One turn sends every row of this set to another row. A few are shown first. Where does it send the rows asked after them?
k_537: [ -5  -2 -18  21   3 -12 -40 -17  42 -15   6  15 -15  11  19  -9  15  -7
  22]
k_626: [-15   5  -6  17  15   2 -22 -11  44   6  27  24   1  -9   2   2  18   0
   6]
k_258: [-26 -17 -17  -2  -4  17 -10  -2 -11  -8  -1  29 -45  -5 -12  -9  18   5
   3]
k_581: [ 22   3 -14  -3  -9  -9 -28 -19  31  -8 -14  17  11  22  10 -11  22 -10
  12]
k_638: [-28  20 -14  25 -10 -17 -24   7 -16  -2 -35   5   8  -6  -1  -3   0 -19
  14]
k_664: [ -4  25 -12  21   7  -7 -25  -2 -42  11  -5  28   9  15  -5 -11  -4  -4
   8]
k_432: [ 11   5 -29  19 -17  11 -13 -17  32   3 -15  36  -2  26   8  -1  15  22
  11]
k_269: [  2 -12 -38  28 -24 -22 -30  -3 -15 -11 -14  -2  17  11   9 -16  18   0
  14]
k_475: [ 14 -18  -7  30 -13   5 -25 -24 -33   6  12  16  12  10  -4 -26  24  -4
   9]
k_59: [-11  -5 -21  31 -21 -24 -29  -5  -9  -3  -8 -10  -1 -15 -10 -33  31 -10
  -2]
k_17: [-45 -23 -33  13  -8   3   6 -12  16  -4 -13  -3  -6 -13 -13 -21  23   0
   6]
k_878: [-51   7   0  11  -6   7   6  -6  21 -11 -29  12 -13  12  13 -21  15  -7
   8]
k_469: [  8 -10 -28  12  -4   2   1 -18 -27  11   9  14  36  17   0 -10  24   5
  11]
k_757: [-20  23   6  23 -25  -6 -26  12  -1  -4 -30  12   3  -6   8 -27  15  -5
 -11]
k_816: [-32   8  -8  22  17   7   4 -18 -22   0   1  36   2  30 -14   4   4  13
  18]
k_631: [-56   4 -11  25   1  -2   2  -8   3 -13 -27  15   0   8  -9  13   5  -4
  24]
k_861: [-19  21   2  25   6   1 -23 -18  28  18  14  -6   7   0  20  -3  17 -19
  -3]
k_404: [  9  -7  19  23  -5 -10   4 -17 -25 -10 -18   9  -4 -16   2 -11  30 -19
  10]
k_671: [  3  19  12  32 -15   9 -19   4 -23  11   5  44   5   8  10 -23  12   4
   7]
k_555: [ -8  20 -14  12 -14  -3   6 -19  35  22  -3  17  13   9   6   6  36  -6
  11]
k_792: [ -3 -10   0   5  17  33 -11 -14 -31  -4  -6  22 -14 -19   3 -12  21 -13
   0]
k_460: [-40 -17 -26  14  17  13   9 -17  -3   5  23   3  20   1  -2   0  19   8
   4]
k_361: [-18 -37 -17  11   3  31  11 -28  -7   5   7  21   5  11  -9 -18  14   4
  17]
k_743: [-15 -11   2  16 -26 -23   4  -5  -4 -14 -15  13 -35   0 -11  -8  25  -4
  12]
k_483: [-47 -19 -37  30  -3  -7 -26  -2   8 -15   1 -12   0  -2   5  -8  12   5
   7]
k_283: [-30   2   3  20   3  23  16 -15  -1   4   7  45  -9  25  13 -19  16   3
  25]
k_505: [ 12   6  -3  -5   5   5 -14 -15  31  11   7  25  27   4  -4   3  23  -1
  -4]
k_880: [  3   4 -12  28   4  16 -45 -16  23   0   1  12 -11  19  24 -10  -5   9
  -1]

k_626 turns into k_537
k_460 turns into k_483
Now these:
k_671 turns into k_283
k_361 turns into k_17
k_555 turns into k_861
k_638 turns into k_664
k_404 turns into k_792

